Each path below is one point turned by a fixed rotation once a step. After each direction that follows a path, write how fast that rotation turns it, in degrees each step (0 if it stays still).
Each turn is a multiple of 5 degrees from 10 to 175, or 0.
Each row of a path follows its step; steps can be skipped.
path 1
step 0: [  6   9 -11   0 -14  -5  -2   6   7   5  -8  -2   7   5  -7   1   9  -1
  -8   1  15   1   8  -1   1 -11 -16  15 -26 -15  15  -1 -11   8   8  15
  11   8  -7  17   1   6   4   6  -3  -3  11   5  -3  12  15  -4  -7  15
  -7  -2  -2]
step 1: [ -3   0 -16  -4   7   3   3  15   0 -12 -12  -2  -6 -16  -5   0  17  -9
  18 -11   0  -1   3  -4  16  -2  -1  17  -1  -8  -7  -6  16   4  15  -5
 -11  -1  12  16   1 -12  -9  14   7  -6   7  12   0  -9 -14   5  -4  10
  -1  11   4]
step 3: [ 21 -12 -17   7   3   9  -6  11   3 -10  11   7   9  16   2   0   7  20
  -7   6  17   3   8 -10   7  12  -2   0  -2 -12  17   1  11  -4   0  -4
  -6   3  -6  -7  -3  22   1   6   3  -5  17  -2   3  12   3   4   2   5
 -12  -7  -1]
step 5: [ 14 -12  18   5   8  -6  -6 -13  -8  -6   6   1  -4 -13  -2   2   9  -3
   1  -7   4  -3 -12  -2   6 -17   2  14 -13  13  18 -12   0  11   7   2
  11 -21   3   9  12  -2  -1   6  -3   6  -1   7 -11  17   1  15  -1  12
  -2   4  -9]
step 6: [  8  -7 -20   2   9   2   0  17   4  19   4   3  -5   4  -4 -14  11  -1
  -9  15   1   0  -3  -1  11   0   2  14   7  -2  -5  -2   9  -2   0 -13
   3  -5 -11 -10  11   9 -13   2   8  10 -12  26  10  17  -4  10  -3   7
  -4  11   8]
step 7: [ 10   0   3   3   6   5   6  18 -13  -6 -19  -1  -7  -5 -13  -2  10  -2
   2   0   4  10  17  17   9 -10   3 -21   3  -6   5   1   2   3 -10 -11
   2   7  -9  -6 -13  -6   2  -2   7  -2  -9 -10   9  12  18  -6  -6  21
 -14   3  -2]
step 8: [  6  -6   1  -7   5  -3 -18   3  -5  -1  -8 -10  -9  -9   0  -1  19   1
  15  -5  14   3  -7  -3   1 -14  18   9 -12   9  14   2  -8  -6  15   4
  -1   4 -12   3  -8  18   0  -3   8 -23  10  -4  -4   5   1   3   1 -12
 -17  -2  -7]
step 10: [  8   4  -9   0   7  -3   0   4 -12   6   3   9   3  12 -10  21  -8  -4
   4  -6   2   4  -1   2  -8  -8   0 -23 -16  10   8  -1  12  -3  -9  -6
  -1 -11  -9   2   1  12   4  12  -2  10  -8  14   3   5   9   0  10  18
  -7  16 -21]
step 13: [ -4 -10  19   3  -2  -2  -2   2 -19   3  -5  -4   0   6  -2  12  14  -3
  -5   4  10   1  -4   2  -3  -3  -1   1 -18 -14   6  12 -13  20  10  -6
  -1  -2 -12  -7   0  24  -7  19  -5   1  -9  18   9  -1 -14   0   4   6
   6   5 -10]
step 14: [ 11   0  -7   5  18   5   3   4  -3  -1  -1  14   9   3   1  14  15 -20
   4  -3  -5  12 -19  -1  15  -4  -3 -14   5  -9  -5   2  -5  -8   8  -2
  -6  13  -1 -17   1   0  -8  -4  25   1   8  13   1  -8   3  -7  -6   2
   5  17   7]
step 17: [ 11 -21   1 -18 -11   0  22  -3  -1  -1  -6  14  -7  -3 -12   5   3 -17
  -2  -7  -3  -7  -9  -3 -14  -4   9 -15  13  -9 -10   8 -14 -11  -1   4
   3   6  10  -8  12   8 -10  -7   4   9   2   5  -1   2  -5   5  10  18
  -1   0  -9]
Speeds:
[-4  0 -2  0  0  0 -3 -2 -1 -2 -2 -6  2 -5  6  1  2 -2  2 -1 -1  5  2 -2
  0 -1  6  3  2  2  1  0 -1 -1 -1  1  5 -5  2  4  0 -2  1  4  1 -6  1 -2
 -1  3 -3  1  1  1  3 -2  2]	100
[ 3  1 -1  1 -1 -3  1 -4 -3 -2 -3  6  2 -1  0  0 -5 -1 -3  2 -3 -1  4 -2
 -1 -4  0 -2  3  3 -1  0 -1  0  2 -1 -4  2 -2  1  1  4 -2  7  4  1 -4  1
 -3  3 -8  3 -3 -2  1 -1  1]	95
[ 1  3 -2  4  1  2 -3  1  4 -1 -1  3 -1 -5 -3 -2 -1  2 -3  1 -1  1  1  4
  1 -1 -2 -4 -2 -2 -1  0 -4 -6  8  4 -2 -4  3  2 -5 -1  4  1  2 -1  2  0
  4  1  2 -1 -1 -1  1 -2 -4]	100
[-6  1  2 -4  4 -3  0  1  0 -3  3 -1 -3  0 -3  2 -1 -3  2  5  3 -1  4  3
 -2  3  0 -6 -1 -2  1  3  3  5  0  0 -2 -3  1  3 -6 -1 -4  5  0 -1 -1 -2
  1 -1  0  1 -1  2  2  6  1]	120
[-2 -1 -3  1  2  1  2  1 -1 -2 -2 -2 -4  1  1  3 -6 -3  0  2  1  3 -2  0
  1  0 -5  3 -3  4 -2 -4  0  0  0 -2  1 -5  0  1  7  0  3  1  3  2  2  1
  2 -2  1 -3 -8 -1 -1  5 -1]	80
path 2
step 0: [  6  -3 -23  -9   0 -13  20   5   4   6  10  -9  12   2  -3  -7  15   4
  -4   0   6  -8  -4 -11  -1  -8   8   4 -17  17  -3  -2   3   4 -20   4
  15  -2  -3  12   4  10  11  14   1   0  -3  -4  -1 -17 -15   3   1   5
 -17  16  16]
step 1: [-14   1 -19  -2  -9 -15  15 -13 -12 -12   0  -1  -8   1  -4  -3  -2   4
  19   3  -2   5  -2  12  11  16  16  17 -12  -9   5   1   8   6 -17   9
   9  -9  11   0  -6  -6  -3  -8   8  -6   5  13  -6 -10 -18   6  13  13
  -6   5   6]
step 4: [-12  19  -8  -8  -4 -16  -2  -7  -9   8  -8   3   7   6  -7 -18   3   5
  -4   4  -5  -1  -7   2   2 -22  12   0  -5 -10  -5   8   5   0  12   6
  21  18   7   1  -9 -10  -8  -1   3   3  10  13  -8  -9 -23   6   6 -11
  -7   4  19]
step 5: [  2  10 -11  -2  -1  -7   7  13   5   4   0  -5   5  -6  -8   4  24   6
  -3 -10   4  -2   6  12   4   3  15  -1   1  -3  10 -11  11  -1   3  16
  23   2 -14   5   8  -4  -4  -3  -9 -24  13  10   3   0 -10   0 -10  12
 -19   9  20]
step 6: [  7  -9 -11 -17 -13  -5   4   3  -2   1  -5  -5   5 -22  -6  12   3  -5
   4 -13   7   5 -14  -2   9  -7  -7  26  -5   4  -5   4   9   6 -15   1
  25  -3  -2  -6   0  -2 -11 -24  12  -7  -6   6   3   3 -21  -4   4   6
 -12   0   1]
step 7: [ -6  -9  -3 -19  -3 -14 -15  -8 -13  20  -6  -6  -2   9  -4  -6   4  -4
   5  -5   4  16   4   4  -4  13   2 -11   5  10  -4 -15  10  -1  -9  -7
  12   6   3 -10   1  -3   1 -23   4  11   5  12 -10 -19 -24   2  -3   9
  -1   4   5]
step 9: [ -6   2  -4 -13  -1  -3   7  -7  20  -5  -9 -13   5   8   1 -10   1   2
  10   5   6  -7   1   2  15   5  20  22 -10  17  -7   0  16  -2  -1  25
  14  10   7   3 -15   8  -8  -2  12   6  -4   9  -2   0 -16  -2   1  -8
  -8   0  16]
step 10: [ -1  10 -15  -8   3 -10  18   4  -7   8  -1 -15   3   1 -32  -5  10  10
   4  -3   2  -4  -5  10   4  13  -2  13   3  -4  12 -16  13   1   1   2
  18  -4   7  -4   7   1   7  -8   1  23  11  -3  -9   7  -4  10   3   3
  -5   5  21]
step 11: [ 10  -3 -10  11  -3 -27   6 -14   0   5   3   0  17 -14   2   3   8  -9
  -2 -14   1  11 -10   3  -2   9   4   9 -17   0   1 -21  -6 -13 -11  -2
  24   4   7  13  -8  -3  -1 -11   4  -2   2 -11  -9  -2  -2 -10   9   8
  -7  10  13]
step 15: [ 11   3 -14  -9  16 -13  -9  -4   6  19  -4   2   9   4 -15 -11  19   9
  -6 -14   0   3 -13   6   4  -1   6  -3  -7   3 -13  -1  26  -2  -4   3
  25  -4  -4 -20  -6  -4   6 -10   4   4  -4   7  11   4 -15  -4   2  -4
   3  -7   7]
step 16: [ -7  18  -2  -6  -4 -25 -13   8 -19  12   6  -6  11 -13  -6  -3  -1   1
   7  -9 -10   8  -5  -5  -6   0   8   7  -6  -7   4  -6   2   4  -3  -1
  18  18 -11   3  -3 -18 -18   2  11  -3  10  -1  -2  -4 -24   2  -4  -3
   3   6  18]
Speeds:
[ 2  0  0  1  3 -1 -1  1  0 -1  3 -1  2 -6 -3  6 -3  1  4  2 -1  3 -1  0
 -2  3 -1 -1 -3  2 -2  2 -1  0 -5 -3  1 -6  2 -1  5 -8  1  0  0 -3 -1  1
 -1 -3 -2 -1  0  2  0  2  5]	70
[ 2 -1  1 -4 -1 -2  0 -3  5 -5  0  4  0  0  5 -1 -4  0  5  3 -1  3 -3  0
 -4 -3 -1  2 -3 -2  2  2 -4 -1  2  2  1  5  3  1  0  0 -8 -4  3  2  1  2
  0  1  0 -1  0  3  4  1  2]	145
[-4 -2  2 -6 -3 -7  1  2  0 -1 -2 -4 -1 -1 -2 -1  1  0 -1 -3  6  2  1 -1
  0 -2 -2 -5  3  1 -1  3  2  1  0  1  0  1 -2 -2  3 -5 -4  0  3 -4  1  2
  3  2  4 -6 -2 -4  1 -1 -1]	35
[-5  4  1 -3  0  4  2  0 -1  0 -2 -3  3 -4 -2 -3 -2  5  2 -2 -3 -1  3  2
 -6  0  1 -5  0 -2  2 -2  2  1  0  1  4 -1  4 -3 -1  4 -2 -1 -5 -2 -1 -6
  0 -4  0 -4  1  1  3  1 -3]	130
path 3
step 1: [  1 -10  -1   3  11   3  -9   0   6  -8  -8 -11 -19  -4  -8  17  11  -4
  14  10  -8  12  -8  14  10  15  12  14 -14   6 -10  -3   0   8  -8   3
  13   9  17   0   0   5  -9  -3  -2   4   5   1  -6  22   6  -4   3  -5
 -29   2  -4]
step 4: [  1   7   6  15   3 -18  -8  -1  20  -6  -9 -19 -12  -9  -7   2   6   2
 -18   3   2   5   9  13  -2  -3  -1  13  20  -3  13  -3 -11   0   4 -12
  16 -11  -7  -4   4 -12  -4   1   7  13   1   8   5  10  13   0   2 -11
  -2  18 -20]
step 5: [ -4 -15  -4 -12   1   8 -14 -13  10  -2  15  -4  -7  17   7   6   4  -1
   5   5   3   1  -9  -2   6  -7   9  16  -4   1  -7   5 -10 -17  25  -9
  17   7 -10  -8 -15   7  -8  -5  -1   8   8  10  -6  15   2 -11   8   8
  11  25  -8]
step 6: [ 10  -2  -5   7   4 -12  13  -5   0  -8  -6 -16 -11   1  -2  13   8  15
  11  22   0  14  -5  11 -12   7 -12  17 -10  11  16   8 -13 -11   1 -20
  -7   7  -2  -4   6   4   5  -7  -5   2  -8   5  19  10   8 -14   3  -2
  -8  13   6]
step 8: [  3   6   0   2   7  -1   6  -3  11  -3  15 -19   4 -13  -9  12   0  16
  -2  -9   2  11  -7   7 -18  15 -20   9 -11   1   0  -8   6  -7   8   4
  12  10 -16 -13  -3   4 -23  -6 -15  -2 -19   3  -2   7  17   7  10  10
  10   2  -3]
step 9: [  4  -6 -13   8   6   5 -11   4   7 -10  -2  -9 -12   0 -13  12  14  10
  -2   6 -10   5  30   9   1  -1   7  15  -6   9   6 -15   2  -6  -4 -19
   6  13   2  10 -15   3  -9  -1   4   8  -7  13 -23  11   0  15  -1   0
  -8  -4  -5]
step 10: [ -9  -1   7   3   2  -3  -2  -2   8 -17  -5   0 -10   0   9   6  21  10
  -2   0  -6 -12  -5  -3   0   1  -4   8   3   9  -4 -10  -3   1   0  -2
  12  15  -7  -3 -19 -21 -29  -5   4  15  -4  -8  19   1  20  -2   8  -4
   7  20  -5]
step 11: [-16 -18   2 -14   3   1  -8   4 -15  -2  -5 -16 -10  -1   6  19   5  20
   4   6  -5  15  -2 -11 -12 -10   2  21   3   3   3  -1 -12 -32  -3   5
  10   3  -6  -5  -5   2 -13 -11   3   4   4   7  -4  11  -9   0 -13  -4
  -9   1   5]
step 12: [ 13   8  14   9  -1  -3 -19 -11  -6  -7 -16  -8  10 -15  12  17  14  -5
   5   9 -13   7   1   1  -3   3  -7   2   1   5   9  10  -9   3   0  -3
  10   9  -8   2  15  -8  -8   2  -8  16  -6   1  -5  22  19  -5  -2  -4
 -17  17  -8]
step 13: [ -1 -10  13   5  -1   7 -22   9   8  10   9 -21  -9   3  -1  14  -2  -1
  10   4  13   2 -12  -4  -2   8  14  10 -16  -5  -8  -3   6  -5   3 -19
  22 -10  -7  -2  -3  -8 -10 -17  -7  -9   5   1  -6  11  20   9  -7   4
   0  11   8]
step 16: [ -1   4   5   2   6  -1  -1   0  20  -4  -2  -7   4  12  -3  10 -16  18
  -5   0  14   8  -5  -4   5   0 -26  10   2  12  -2 -17 -18 -16   5  11
  11   9 -14  -2  -8  -2 -15   1  -4   0   9  14   2  13  11  -7  11 -13
  -4  17  -6]
Speeds:
[-1  1 -6  0 -2 -2 -1  3  2 -3 -1 -2  2 -2 -1  2  7 -2  2  8 -3  3  3  0
 -5 -4  2 -1  0  1  2  0  1  4 -2  1 -2  0  0  2  3  3  4  3  3 -1 -3  0
 -2  1  1 -4  3 -2 -3 -2  0]	130
[ 2 -4 -3 -8  0  1  1 -3 -3 -3  3 -5 -3 -4 -1 -2 -2 -3 -4 -1 -4  2 -2  0
 -3  0 -2 -3  3 -3  1  3  0  2  3  5  0  1  1 -3 -3  0 -1  0  3  1 -1  0
 -3  4 -2 -2 -3  6  1 -1 -1]	115
[-2 -4 -1  3  0 -1  5 -1  2  1  0  0 -2 -1  3 -1  1  0 -4  1  4  0  2  8
  0 -6  3 -3  1 -1 -4 -2  0 -4 -2  0  2  1  0  4 -4  1  1  0  3  5  0 -1
 -1 -3  3 -1  1  5  4  1 -3]	70
[ 0  3 -5  0  3 -2 -3 -5  3  2 -5  2 -2 -4  5  0 -4  1 -3  0 -1  5  2  0
 -3  1 -2  2 -5  2  2 -1 -4  1  0  0 -2 -4  5  3  0 -1 -1  0  4  0  6  1
 -2  0 -1  3 -2 -1  3 -1  0]	145
[ 1  5 -1 -4  0 -3  5  4 -5  4 -3  0 -3  1  2  3  2  4 -6  0  2  2 -3 -4
 -1 -2 -1 -1  1  3  2  3  2 -3 -1  5 -1  5 -1  1  0 -1  2  1 -2  2  3 -4
  1 -1  0 -3 -4 -4 -1  0  2]	85
[ 2  1 -2  1  3  0  2 -5  1 -4  4  5 -1 -1 -6 -2  0  5  1  1 -1  1  2  1
  0  2 -3 -1  0  4 -2 -6  5  0  0  6  0  1 -1  5 -2  2 -1 -2 -1  2 -1 -1
  1  2  0  2  1 -1  0 -3  7]	40
path 4
step 0: [ -8   6   7  -5  -4   5   4  -1  -8 -11   9 -32  -4  28  -4   3  -2   2
   1  22 -12   0  -9  -1   5  21  18   4  -5 -15   1  -2   7   4   6  22
   2   0  12  18   0  -1   6   4  19 -16  -9   7  -5  -4  -2   3  20  -4
  -5   7  -6]
step 1: [ -7 -13   3  13   3  -7  -8  -6  -4  -1   1 -19   5  14 -14 -10  16  -4
  11  13 -13   8  27  -9  12   8  -2  -9 -32  -9   7  10   5 -17   2   1
  -4 -13  19  13  -9  -8  -3 -14  -2 -12  -2  -5 -16  -6   2   1   1  -3
  -3   1   5]
step 5: [ -9 -11  -7  15   0   9 -24 -11  -9   7   4  -4  -6  26  11   7  -7   1
  -3  -6 -11   0  -9 -14  -5  11  -1  -6   8 -12  11  15  10   1   2  14
  16  17   1   1   8 -10  -4   7  23 -16  -7  13   3  13   8  12   5  19
  -7   2 -12]
step 6: [ -9  -7  -5  12  22  18 -13 -11  -8 -11  16   1  -6   1  10  -7  -1  -6
  11  12 -13   2   4   2  -5   2  -4 -18   9   3  10   7  12 -15   7  10
   7   2  33  16   2 -10   0  -2   3  -8   3  15 -15 -11 -11  -6  -2   3
   1  20   8]
step 7: [  9   0 -14   6  -1   0 -10 -22   8   8  26 -10  -7  10  -6   6 -12 -13
  16  10  -7  24   7 -11   0   9 -16 -14  11  -7  -5   6  -3  -1  -7 -10
  -6   2   9  -2   7 -18  -2 -12   8 -12  -6  -7 -11  14   9   0   4  13
   8  19  -8]
step 9: [ -4  -2  11  24   9  11 -11  -6   9   5   1  -6  13   7  -3  -5  -2  -6
  13  14 -17  12   5  -6   9   5 -12  -8 -20 -27   0  -2   1   2  18   4
 -17 -16  11  -1  -9 -10 -10 -13   2  -3  -1   0 -18 -14 -11  -7  -3   4
  11  18  -2]
step 10: [-14  10 -18  14 -26  -1 -14   4  -1  -2  12 -18  10  11   5   1  -8 -10
  15   8  14  14   0  -6   2   2   1   3  -3 -24   7   4  -9  -3  -3  12
  -6   6  -4  -4 -19 -16 -14   8  12 -13   0  -1  -6   5  -3   2   8  25
   8   5   2]
step 11: [-15  -5  10  12   1  -3  -7 -10   0 -19   4   4  16  26   3   1   0  19
   5   9  -3   7   5  12   5  16   9  -7  -7 -10   7   6  11   0  -3  13
 -16   1  11  12  -8  -2   1  15  18   0  -7   7   3   5 -29  -5   6   9
  -2  18  11]
step 12: [  3  -6 -15  15  -1 -13  -5 -10  -7   1  -7 -18   5  11  -4  13 -15   3
  16  11  -5  17  16   5  -6  10  -6   8   3 -13 -13   5   8  -9  11  -3
  -4 -11  30   2 -17 -10   6  -9  12 -10 -10  -7  -2  -8 -12  -1  14   6
   5 -11  12]
step 14: [ -1  -7   3   1  14  19  -6  -7 -17 -13   1   1  14  13  13  -4   5 -12
  16  25 -13 -14   5  -9   5   7  -8  -1   8  -7   3   3  15 -20  19   1
  -7  -6  19   8  -1  -9   9  -7  11   1  -6   8  -4   9 -12 -12   5   4
 -16   1  19]
step 16: [-12  -5   9 -14   0   4 -16 -19 -13  -1   9  -8  -3   9  18  -9   5  -4
   6  -2   6 -13   2  -6   4  21   9 -12   6 -34   1   8  21  -6  -2   6
 -18  14   5   9   6 -11 -12  10  13  -7  -5   3   1   5  12   1  10  -6
  -2   6   4]
Speeds:
[ 0 -1  4 -1  2  2 -1 -1 -3 -2  1  4  2 -1  2 -1  2 -2 -2 -2 -2 -4  6  2
  5  1  0 -3 -3  3 -3  5  2  4 -5  4 -1 -3  0  5 -1 -3 -1  4 -2  1  0  2
 -3 -2  1 -2 -2  0  3  0  5]	140
[-2  3 -2 -3 -1 -3  0 -6 -2 -1 -2 -2  2  3  1 -1  4  1  0  0  4 -5 -1 -6
  4  4 -2  5 -3  0 -3 -2 -5  2  1  0  1  1  6 -1 -1  4  4  2 -2  1 -2 -4
  0 -1 -1 -3  1  1 -2  0  2]	25
[ 1 -2  2 -2 -7  1 -5  2  1  2  4  1  0  3  2  4  1 -2  1 -3  5 -1 -2  0
  2  3  0  4  2  1  6  2  4  3 -3 -1 -4  0  0 -1  2  0  4  4  1  0  5 -4
 -1  4  4  1 -2  2 -1 -1 -2]	130
[-3  2  2 -4  0 -3 -2  2 -1  1 -3 -1  1 -2 -5  5 -2  0  0 -2 -1  0 -1 -3
  1 -2 -1  2  4 -1 -1  1 -3 -2 -5 -2  4 -1 -4 -1  3 -6 -1  0  3 -3 -4 -5
 -5 -1  1 -2  1  5  6 -1  1]	135
[-1  2 -2 -2  0 -3  0  1  1  0  2 -2  3 -2  2  6  2 -8  0  0  1 -5  1 -1
 -2 -4  4  1  3 -2 -3  2  3 -6  1  2 -2  2  4 -1 -2 -1 -5 -1 -1 -5  1  1
  4  0 -2 -3 -4 -2  1 -5  0]	175
[-4 -1  4  0 -3 -5  1  2  2  1  3  3 -1 -3  1  1 -7 -3  0  1 -2 -1  0 -1
  3  5 -1  0 -1  1  1 -4 -3  3  2  2 -2  6  4  0  2 -2 -3 -2 -6  1  0  3
  0 -1  1 -3  3  3  1  3 -4]	35
